One vector is turned by the same rotation once a step. Each row is the vector after some number of steps, and that number follows the row.
The counts run from 0 to 518.
[ 12.9  -2.8  -0.2  -8.3   6.6  -3.0  -7.1  -5.9 -24.9  -3.4 -12.1  45.6
  48.6   4.7   6.1   5.0 -20.0  -3.3   1.1 -10.1  30.7   9.8   7.0   2.3
 -24.5   9.0 -15.6 -20.1  -2.0  39.2 -26.3 -31.8  -3.4 -10.0   1.2  28.5] | 383
[  3.2  49.8 -21.5   3.8 -20.5  -0.2   3.7  -0.1   2.6   7.9  -8.3  26.0
   5.9 -39.1  -1.1  -7.5  -2.5 -18.5 -10.2  34.1  19.4  18.4 -17.3 -16.3
  -7.1  12.6  -5.5 -20.0 -13.5  18.4 -33.1 -32.8  -9.7 -18.3   0.9  15.4] | 268
[  2.6 -19.2 -18.4 -12.6  26.8   8.1 -17.4  29.2 -28.3  24.4  -2.4   4.5
   5.5  15.8  -3.4 -19.6  -5.4  -0.5 -15.7  -2.5  -1.5   2.1  -5.1 -37.1
   4.3 -19.4  -6.8 -21.0   6.4  35.2 -20.6  33.1   7.0  -1.5 -14.2  56.9] | 300
[  4.6  10.0  13.6  14.8   7.7  25.5  11.0 -16.3 -30.5  26.4   2.4   7.1
  -3.9 -32.1   3.9 -10.0   1.7 -24.9 -32.7  22.1 -37.5  21.3   5.6   7.8
   9.8  -0.3  19.0  -9.3  11.1  31.5   4.2 -17.3  -1.9 -23.8 -37.4   2.3] | 515
[ 15.5   0.5 -24.0 -15.7  12.9  17.8   8.1  19.1 -27.6  20.3 -31.4   2.0
 -25.1 -33.1   5.2 -28.9   6.0 -19.7 -10.5   9.8  15.6  14.8   9.3 -12.8
   6.4  15.0  18.0   5.2  -9.8  31.3  -9.5   9.0  36.0  -6.6 -31.9  27.1] | 495
[  7.1   9.8  28.2  10.6 -20.2   5.8 -15.2  -0.9   9.2  23.8  -7.1   8.7
 -28.3 -16.7  37.5 -15.6  -2.6 -27.1   5.0  19.8 -14.7  21.8 -12.8  -5.5
  16.5   7.7  -3.5 -55.1 -28.1  24.4   4.9 -37.9  12.0  10.8 -18.8  36.3] | 443
[ -5.4   1.6   4.5   8.2  19.8   7.5  14.4  13.0 -40.5  -0.3  16.3  49.2
  25.2 -45.8  18.0  -3.7  24.8  -4.2   3.8 -17.2  -8.5   4.3  12.6 -30.5
  -8.4  13.3  28.5  -9.5  -5.3  23.3   7.6 -14.6  14.9   2.7 -15.8  19.2] | 211
[ 12.5   3.3 -15.8   8.1 -29.1   8.1 -13.0  -4.3   1.3  15.7 -22.9  40.1
 -15.1 -18.9 -12.2  -4.7  -8.7 -33.4  11.4   9.5  10.1  26.8  10.8   0.2
   0.5  17.3 -35.6   4.7 -36.0  23.9  -5.2 -17.8   9.6  13.2  -7.1  49.1] | 498
[  6.6  -7.2  30.2  19.7  -3.6  20.9 -16.3   5.2  -5.1  21.5 -15.1  -5.4
 -16.7  -3.2  21.4  -7.5  10.0 -43.5  -3.4  13.5 -25.4  15.2 -11.5  -4.8
  16.9   6.5  -9.0 -45.0 -18.7  21.5   5.4 -21.4  13.9   9.0 -39.1  39.7] | 444
[ 10.9  20.7  -2.4  39.2   2.9  22.7   5.8   9.1 -43.8   1.4   0.2  14.8
  -4.2 -25.0   5.6 -14.2   3.8 -52.9  -0.3  -3.3  -4.9  20.6   3.0 -16.7
   2.3  13.7  -9.7 -28.9 -38.3 -10.4 -18.9  12.6  15.0  -4.8   0.1  12.6] | 40
[ -5.4   6.1   0.1   2.6  -2.5  16.3   8.2   9.1 -13.2   6.0  18.1  32.3
  12.9   0.0 -13.5 -15.3 -10.8 -62.0  -7.8  -9.0  28.3  -4.1  -4.8   4.7
   7.3 -33.3 -49.4 -23.9 -19.7  11.0 -14.9  -3.1  -1.0   3.8  13.3  33.5] | 179
[-14.0  -1.5 -27.0 -12.8  17.8  -7.5   8.8  37.2 -15.6  10.0 -18.4  15.6
 -18.2 -21.0  -5.8 -14.1   0.0 -31.8 -24.9  -3.0 -21.6  -9.6 -30.2  -5.6
  14.9  17.4   5.6  -6.4  44.0  13.9 -11.6 -35.1  24.4  -7.8  -9.8  24.9] | 421
[-13.5 -13.7   2.2   5.1  39.2  -0.3  -4.9  37.3 -26.0 -26.9  10.8  22.5
   3.5  -8.6  15.4 -35.8   7.5 -29.3 -12.4 -31.3 -10.5  -8.0  -6.4 -17.1
   0.0  -1.6  22.9 -35.7  13.3  30.1 -19.5 -17.9  30.0 -13.1   2.5  15.6] | 236
[-14.4  -2.8  31.9 -20.4 -18.8  15.9   7.7   2.0 -29.2 -11.1  41.1  29.8
  18.5 -15.4  14.3   5.1  16.9  -7.5   3.6   6.6  22.0   2.6  10.4 -14.1
  18.5   1.7   3.0 -36.5   0.4  12.0 -34.9  10.4  12.1  16.5  -6.6  44.1] | 208
[ -0.9   4.3 -21.7  16.5  14.0  10.2  14.5   0.2 -46.4   2.3  17.5  43.9
  13.7 -21.2   7.7  -4.1  -1.8 -69.8 -13.9  -9.8  18.4   7.6  18.4  -2.0
 -22.3  10.3  -7.4  -3.2  12.4  17.3   5.8   3.4  12.5  -8.0  -1.3  13.0] | 110
[ 19.7   6.2  14.2  -8.8   8.6   2.4  11.3  21.5 -15.2  13.4 -14.2   9.3
  18.8   9.9  19.8   9.4 -13.8 -25.0  11.1   8.9   3.0  25.1   0.6 -41.6
  21.8  -3.8   7.1 -27.9 -33.7  42.3   0.9 -21.3   9.8   8.6 -13.6  59.8] | 144
[ -0.6   3.8  15.2 -14.9  -3.7  23.8  28.0  -8.3  -7.7   6.7  11.1  44.8
  27.1   1.6  16.0  -2.6 -16.6 -48.4 -17.0   6.1  19.0  -6.5   0.8  15.3
   8.8  -2.4   7.4 -32.2  26.1  30.5   7.2 -20.1   3.0  -1.3   7.8  15.3] | 9
[-20.2 -42.1  11.4   4.8  19.0  23.2   5.1   3.0 -25.8   0.9  -2.7  15.4
  24.0  -5.5   7.0 -26.3 -19.5 -24.1   8.2 -25.8 -16.4  -5.2  23.9   6.1
   2.2 -10.3   0.0  -3.5  -7.2  44.5 -10.9 -19.0  -4.6 -10.0 -20.6  42.3] | 6
[  3.1  -5.8 -23.7  -8.3  18.0 -15.5 -15.0   1.0 -17.1 -10.2 -24.9  13.6
   4.8 -29.3  12.7 -20.0  -1.1 -15.8   7.0  11.7   2.3  41.5  -1.2 -20.2
 -22.1   5.4  20.9  -2.2  11.5  20.1 -31.7 -39.7  31.5 -15.7 -13.4  32.6] | 17
[ 18.8 -25.2 -10.7 -23.3   3.3   3.0  -5.7  19.2 -17.4   8.2 -17.5  10.4
 -23.3  -6.0 -14.5 -35.0 -14.6  -7.2 -14.3   5.3   4.8  23.6  -4.0  -9.8
  27.0  19.7  14.3  -2.7  19.0  19.7 -43.6 -25.2  34.4   6.8  -3.9  24.8] | 172
[ -3.0   0.7  -3.3   9.6  -2.9  26.6 -22.1   5.0  -2.9  26.1 -25.3   6.2
  13.3  -8.2 -24.3 -12.0  26.5 -43.4 -24.6   5.8  -6.1  22.4 -21.8   7.5
  11.0 -12.8  -9.9 -14.3  11.3  34.6 -20.3  12.0 -30.2  -2.0 -17.5  14.2] | 150
[ -5.6 -24.7  12.9   9.5 -10.4  20.8  -3.3  13.3   7.9  21.7  10.9  29.3
   4.9 -22.5 -13.4 -27.0 -12.2  -7.7 -18.1   3.0 -30.1  18.8 -14.4   8.6
  34.2 -34.4  11.7 -15.3 -18.6  20.5   0.0 -27.1   5.9  -2.5  17.4  46.4] | 77
[ -1.0  15.8  -8.5  40.0  11.4   5.7   7.3  18.5 -50.9  -5.1   2.6  16.5
  -1.6 -23.2 -10.3  -3.1   1.7 -39.8 -15.2 -14.6 -19.0  27.0   2.4 -25.2
  -6.5  15.8  -6.4  -5.6 -37.5 -10.3 -17.4  -0.1  32.4 -22.5  -5.7  27.4] | 41
[ -7.3   2.2  -0.9   9.4  -2.5   4.6 -10.1   3.6 -25.8  12.9  35.3  39.5
  -1.3 -24.9 -10.5 -47.7 -18.0  14.2 -22.6  -1.0 -17.1 -10.2  12.5  -9.4
  16.8 -26.0   7.8 -33.5   6.1  27.5 -27.1   3.0 -15.4  -3.3  11.2  13.4] | 232
[-11.2   1.3  15.8 -22.8   7.3  -2.9  17.7  36.0 -34.9   1.8  27.9  42.6
  38.1  -5.0   8.7 -18.2   8.3  -2.4 -22.5  -4.6   0.7  -9.0 -16.6 -11.4
   9.2  -5.5  -0.5  -5.3  -3.2  30.6  -3.6 -54.3  -3.8   3.2  19.2  17.6] | 282
[ -1.1  16.2  24.6   9.0   1.4   7.7   3.7   3.5 -24.1 -10.4  28.5  31.5
   3.1   4.0  13.7   3.0 -22.8 -33.1  -9.4  -0.7  13.7  21.0   1.5 -13.9
  19.2  -7.7 -31.4 -42.0 -13.7   4.9 -18.3  -8.2  46.5  -1.8  13.9  20.1] | 363
[  7.5  -2.9  35.4  -9.9   4.4  42.0  15.2   6.7 -19.2  -4.3  12.0   3.6
  17.0   9.6   6.3 -18.4  10.6 -29.8  -9.9  -4.5  46.3  -3.8   9.9  18.2
  13.5   4.9 -10.6 -35.1   0.0  42.3 -24.2  -6.1  20.2   6.3 -15.0   9.4] | 309
[  8.8  -3.4   2.7   9.6 -29.3 -12.2 -10.6 -13.4 -18.9  15.0  15.1  11.6
 -28.3 -25.8  -9.6 -12.8  21.7 -19.5 -14.3  26.4 -16.3  30.5  -0.6  -9.5
   2.6  24.7   1.7 -10.3   0.2   1.6 -29.7 -42.2  26.6  14.3 -11.9  24.0] | 342
[ -5.8  -8.6  14.4  28.4   4.7  -3.0  -9.5  -7.3 -19.4 -19.8  19.1   6.7
   9.8 -27.3   1.5 -41.2  16.3  -4.4 -10.5  12.3   4.1  34.4  -7.2   2.2
 -12.7 -11.6  -0.4  -3.5 -24.1  20.2 -37.8 -50.7  30.5  -4.8   7.8  10.7] | 87
[ -0.8 -29.0 -18.9   6.4  -4.7   7.0  -4.5  -3.6 -15.2  34.8  -5.3  18.4
  -9.9 -38.3   3.6 -49.2  14.4  28.6 -17.6   4.3 -20.1  -3.4  -2.4   1.6
   1.8  16.7   6.4 -22.5  13.0  16.5 -21.7   2.3   4.8  17.6 -15.9  49.4] | 2
[-28.6 -16.4   6.7  19.4   9.9   5.2 -24.2  -4.0 -36.2 -15.2  14.9   9.7
  18.4  16.6  30.6   8.8  -0.7 -49.4 -19.4   2.6  -0.1   0.0  -8.7  -6.6
 -22.5   2.0  -8.0 -35.3  23.6  27.4 -18.3  -7.7  16.9 -13.0 -19.3  28.8] | 135
[ -6.0  28.2 -11.7 -32.4  -9.2   1.2  20.9   5.6 -35.5  25.3 -11.8  38.5
   9.9 -17.0  13.9 -12.0  -3.1 -31.3   5.9  24.4  -2.7 -12.4   2.1 -28.5
  25.9 -21.5 -18.6 -20.0   0.0   3.3  -2.3 -18.7 -18.5  10.0  -5.5  32.6] | 348
[ -1.4  21.1  11.1   1.5 -15.8  -4.4 -11.1  -1.3   0.7  15.3  -4.7  24.1
 -21.8 -30.9  35.4 -28.1   1.2   9.2  -0.8  28.1 -23.2  14.2 -13.1 -12.1
  10.1   4.7   7.9 -37.6 -15.0  27.3  10.4 -48.3  25.5   6.0  -8.9  21.9] | 442
[ 17.1  13.3 -12.3   5.0   2.5 -27.6   9.6   9.1 -34.9   0.6  17.3  27.2
  -5.7  -1.0 -12.2  13.1 -15.9 -23.0 -11.7   2.6   6.1  20.7  -4.7 -40.1
   9.7  19.3 -16.8 -20.0   1.9  -2.2 -30.3 -37.4  29.8   5.2   1.4  41.0] | 43
[-10.7  -8.1 -38.9  -3.2  10.5  13.8 -18.2  14.8 -26.8   7.8 -37.9  22.3
  30.2  -1.4  10.5  -3.8 -12.4 -25.6 -13.8  15.1   7.7  12.0 -25.9 -14.5
 -29.6   8.9  -1.4   6.8  -2.1  37.2 -14.7  -4.6  -4.0 -16.9 -18.0  50.3] | 200
[ 40.3  23.7  11.2   8.2  -2.0   5.9  10.1 -17.6 -51.5  22.2  18.7  22.0
 -11.6 -14.0   8.6 -31.5  -0.8 -32.6  -6.4  36.5  -2.7  -2.3  17.5 -20.4
  -5.8  -2.6   3.0 -25.6 -13.3  14.6  -4.2  10.4  -6.5   3.4 -15.4  13.3] | 414
[  8.0  18.7   7.8 -11.7  -5.0  -9.1  -6.3  18.2 -17.5  -2.9  12.2  31.8
 -19.1 -25.1   4.8 -17.5 -20.8 -14.7  -4.2  -6.0 -36.8   4.6   6.7 -36.8
  17.7 -18.7 -20.0 -41.4 -14.8  -9.0 -23.1 -28.0  -6.0 -13.3  -1.1  32.7] | 417
[  4.1  -7.0  -8.1 -43.4 -21.3  14.5 -20.1   5.9 -13.4  15.6  -9.7  54.3
  13.8  -3.7   0.0 -21.3   4.5 -28.5  -8.1  21.8  23.5   3.6  -6.3  -6.6
  12.4  -4.8  23.2 -27.7  12.1  19.5 -26.8  10.8 -29.6  14.3   8.4  15.6] | 403
[ -8.0   1.0  23.8  -5.9   5.6   5.1  -9.9  -3.7 -19.8 -16.0   3.2  -0.3
 -14.4   1.2  29.4 -20.1 -11.1 -46.3  19.2  10.5   5.8 -10.4  18.0 -10.3
 -11.7  -1.9 -26.8 -27.7 -17.5  49.0 -21.1 -45.6   8.1 -11.8 -28.7  21.2] | 189
[-27.6 -36.4   9.6 -12.6  15.7  20.7  13.9   3.7 -19.8 -11.4   8.9  30.4
  33.4  -8.4  17.4 -21.9 -19.9 -24.2  -5.3 -16.3 -21.4  -1.0  16.8  17.4
   7.5 -17.7   3.4  -4.4  18.4  31.5 -11.0 -35.9  11.4 -15.2   0.2  29.7] | 7
[-11.7   5.3  11.5   1.6  22.0   3.5  -0.5  12.9 -25.9  -8.8  38.4  24.4
   5.3 -28.1 -16.0  -1.4  23.7   5.6 -36.1  -4.5   6.5   0.4  -0.9  -8.8
 -13.5 -10.4 -27.2 -22.0  21.5  29.0 -41.5 -23.5  17.1 -27.8 -20.1  14.6] | 436
[  6.1  13.1  13.0  10.6  21.2  14.1  13.3  24.7 -33.2  -5.7  23.8  22.0
   7.7   9.5  15.8  23.5 -12.2 -49.3 -20.4  -2.3  21.2  20.7  -0.2  -9.1
   3.9  -2.8 -16.8 -38.4  -2.8  10.3  -4.7  12.1  43.7   1.3   1.1  31.4] | 364
[  9.8  24.5   0.5 -19.2   4.6  -5.7 -13.4  -5.9 -24.5  -9.6   3.7  56.9
  22.3 -12.3  30.9 -16.8 -31.9  -3.1  -1.6  18.6   0.1  17.0  -2.5  -9.4
  -6.6 -23.1 -14.6 -35.8  16.5  11.0 -12.6 -23.1  21.2 -23.1   2.8   3.6] | 63
